Each named move below is a turn or a mirror, shown by a few rows before and after it. Which moves, in which order, take the first row of each later pair to the second? The first pair is answered.
move Q_291:
 -5  10  -9   3  -4   3  -2  -2   1  -8   3   0  -6 -10  -4   1  -5  -2   6 => -6 11 -8  1 -3  4 -1  0  3 -9  3  4 -8 -6 -6  0 -2 -1  7
 -4  -4  -8  -4  -7   6 -21 -10  14  -2  -1   4  -2 -13 -13   7   6  -4   7 =>  -4  -4  -6  -4  -7   6 -21  -7  16  -3  -1   5  -4 -11 -15   7   9  -4   9
 -7 -10  -6  -9  -2   2 -11  -3   6   2  -3   3   5  -3  -1   5   4  -7  -2 =>  -7  -9  -4  -8  -1   2 -10  -1   6   2  -3   6   4   0  -1   4   5  -7   0
  2  16   3  11  -4  -1   8  -3  -1 -11  -2  -4  -5   5   6  -5   3   7   1 =>  3 15  1 13 -5 -2  7 -6 -2 -9 -1 -9 -3  0  9 -4 -1  6 -1
move Q_101:
 5  7  1 10  4 -1  5  0 -4  0  0 -3 -1 -5  8 -5 -9  6 -2 =>  5 10  0  5 -7 -1  0 -7  5  6  2  5 -3 -5  8  3 -7  1 -3
-1 -7 -6 -4  7 -5  4  6 -7  1 -2 -7  4  3 -2 -4  1 -1 -1 =>  3 -4 -5 -5 -1 -6  7  1 -2  8  1 -1  4  8  5  1  1 -5 -2
  4  17   1  10 -10  -1   1  -7   8  -5   2   3  -4  -6   0   3   0   1   3 =>   0  14   2  10  -3   2  -4  -4   6 -12  -1  -3  -4 -11  -6  -1   0   3   5
 -2   4  -6   1 -11  -2 -11 -12   4  11   5  -2  -1 -18   5   1 -10  -2  -3 =>  -5   0  -6   4   0  -2 -12  -7  -2   1   2 -11  -1 -22   0  -6 -12   2  -1
move Q_523:
  6  14   8   1  -7  -2   6  -4   7   0   5   4 -12   0  -9   0   7   8   6 =>  9 -2  0 -2 -7 -8  5 -9 -7 13  8 -5 -2 -8  7  4 -4  3 -6
  6  20  -4  12 -13  -4  -1 -10   3  -3   0  -8  -1 -15   4   3 -12   8   1 =>   2   8  -6  10  -3  -5  -8  -7  -6  -7  -2 -15   2 -21   3  -1 -13  10  -1
  1  -3 -10   6  10   1  -7   0  -6  -3   2  -5  -6 -15   5  10  -6  -1 -10 =>  -1   7  -3   9  12   5  -6   4   4 -12   0   0 -12  -9  -5   7   2   3  -1
Then:
(2 to 3 moves a pair)
  4  -6  -7  -6 -11  -1  -8 -14   6  12   0   5   5  -9   5  10   0  -4  -2 =>   0   3   0  -4  -5   6 -10  -6  15  -3  -5  10  -3  -3 -12   3  11   2   8 -> Q_523 then Q_523
 -3  -4  13  -5   1   3  -6   3   0 -17  -2   2  -3 -15 -11   0   5   6  -7 =>   4  -1   7  -3 -15  -4  -1  -6  -1  -1   4   3   0 -18   5   9  -5  -1 -14 -> Q_291 then Q_523 then Q_523
-5 -4 -6 -9  6  2  3 -1  6  9 11  7  2  7  4  3  3 -9 -3 => -9 -3 -3 -8 13  4  2  5  5 -1  7  5 -1  7 -5 -3  7 -5  2 -> Q_523 then Q_523 then Q_101
 -2 -13  -9  -2   3  -6 -14  -4   7  -1  -3  -7   3 -16   0  -4   7  -8  -4 =>  -1   0   1   8  14  -4   4   8   3 -12  -5  -9  -3  -4  -2 -17   8   2   3 -> Q_523 then Q_101
 2 18  8  8 -3 -1  8  1  6 -1  1  6 -6 10 -1  0 -1  0  3 =>   4   5  -1   7  -3  -7   4  -4  -5   7   4  -6   2  -3  11   3 -12  -4  -7 -> Q_291 then Q_523 then Q_101
 -8   1   9 -12   0   8 -11 -10  10   2  -8   9 -11  -5  -9  12  -2  -1  -2 =>  -7  -1   9 -14  -4   8  -8 -11   9   7  -5  11  -9  -2  -5  14  -3  -2  -3 -> Q_523 then Q_291
  1   5   1  -6 -10   4   1  -1   0   7   0   5  -4   4   1   0   2  -3  -3 => -3 -1  2 -2  4  4  0  5 -9 -3 -4 -5 -3  1 -3 -8  1  2 -3 -> Q_101 then Q_101
 -4   0   2 -10   4  10   5   7   8   3  -3  18  -4  18   0   4  13  -1  -1 =>  -5 -20  -8 -14   7   3  -3   2  -5  10  -2   5   6   3   9   6   3  -4 -11 -> Q_101 then Q_523 then Q_523
  3  11  11  11  -9  -8   8  -6  -2  -8   2 -16   2  -1   0  -4  -5   9  -8 =>   5   8  11   6 -13  -8  15  -5  -3   0   4  -7   4   8   8  -2  -4   5 -10 -> Q_523 then Q_291 then Q_523
 -7   4  -2   7  11  -4   6   8 -19 -13   0 -17   3  -5  -1 -12 -10  12  -1 =>   0  29   3   7 -15   1  10  -2   8  -4   4   7  -8   7  -2   1  -1   5   7 -> Q_523 then Q_101
 5 13  6  0 -8  2  4  0  6  1 -3 10 -4  8  0  0  6 -2  3 =>   6   0  -1   3   0  -5   4  -1 -11   3  -1  -8   4  -6  11  -2  -8   0  -7 -> Q_291 then Q_523 then Q_101
 -8 -14   0 -11  -1   2 -17  -4   9   0  -3  -1   2  -9 -11   6   6  -5   2 =>  -4  -6   3 -12  -9   5  -9  -5  14   7  -1   9  -1   2  -6  10   9  -8   3 -> Q_523 then Q_523 then Q_291
 4  6 10  5  4  0 22 13 -2  0  2  5 -4 19 10 -5  0  4  1 =>  -7  -4   4  -2   5   6 -14   6  14 -12  -7   4  -7  -2 -16   3  13   4   9 -> Q_101 then Q_101
 -5  13   6   9   3  -3   0   5  -1 -14  -5   4 -14  -2  -4  -2   7   1   7 =>  -3   9  -1   4  -9  -6 -12  -8   3  -4  -3   4 -10 -14   0   9   5  -5   3 -> Q_523 then Q_101
 -1 -17   1 -15   8  -2   6  12  -6   4  -1   4  10  10  11  -5   1   0 -18 =>   1  -7   4 -14  -1  -1   9   9   2   8   1  14   6  18  12  -1   4  -2 -16 -> Q_523 then Q_101 then Q_523
 -6  -8   5   3   8  -5  -6 -15   1 -11   9  -8  -2 -24  -1  14   7   2  -1 =>  -5 -20   3  -5   6  -5   0 -12  -6   1  11  -4   4 -16  10  17   6  -3  -7 -> Q_291 then Q_523 then Q_523
 13  23   5   0 -19  11 -16  -9  18  -3  -8  19 -12   6  -9  14   4  -5   4 =>   7 -15 -12  -5   2   0 -31 -10 -13   0  -9 -12   6 -20   1   9 -14  -5 -12 -> Q_523 then Q_101
 -1   1  -5 -10   8  10  -5   9   2   0  -3   3  -3  13 -21  -4   2   8   0 =>   6  -4  -9 -13   0   3   4   4  -5  18   3   4   3  17  -1   1  -8   2  -9 -> Q_101 then Q_101 then Q_523
-3  0  0 -6 -5  0 -4 -6 12  2 -1  8 -1 -1 -2  7  2 -8  4 =>  0  7 -1  3 -7 -4 -2 -9  9  2  2 -1 -2 -8  2  6 -5 -5  3 -> Q_101 then Q_523 then Q_291
 10   4  -4   7 -11  -6  10  -9  -1  10  10  -1  -1  -4  15   3 -14  -4  -6 =>  -7  -5   2  -5   3   7 -14   0  13 -11  -3   8  -8  -1 -19   1  10   0   7 -> Q_101 then Q_523 then Q_291
 -6 -15  -2  -9   7   1 -22   3  -1  -9  -6  -5   4 -12 -13   1   5   1   1 =>   1  -2  -7  -1  -6  -4 -22  -8   4  -4   0  -8   1 -22  -6   8  -4  -1   0 -> Q_523 then Q_291 then Q_523
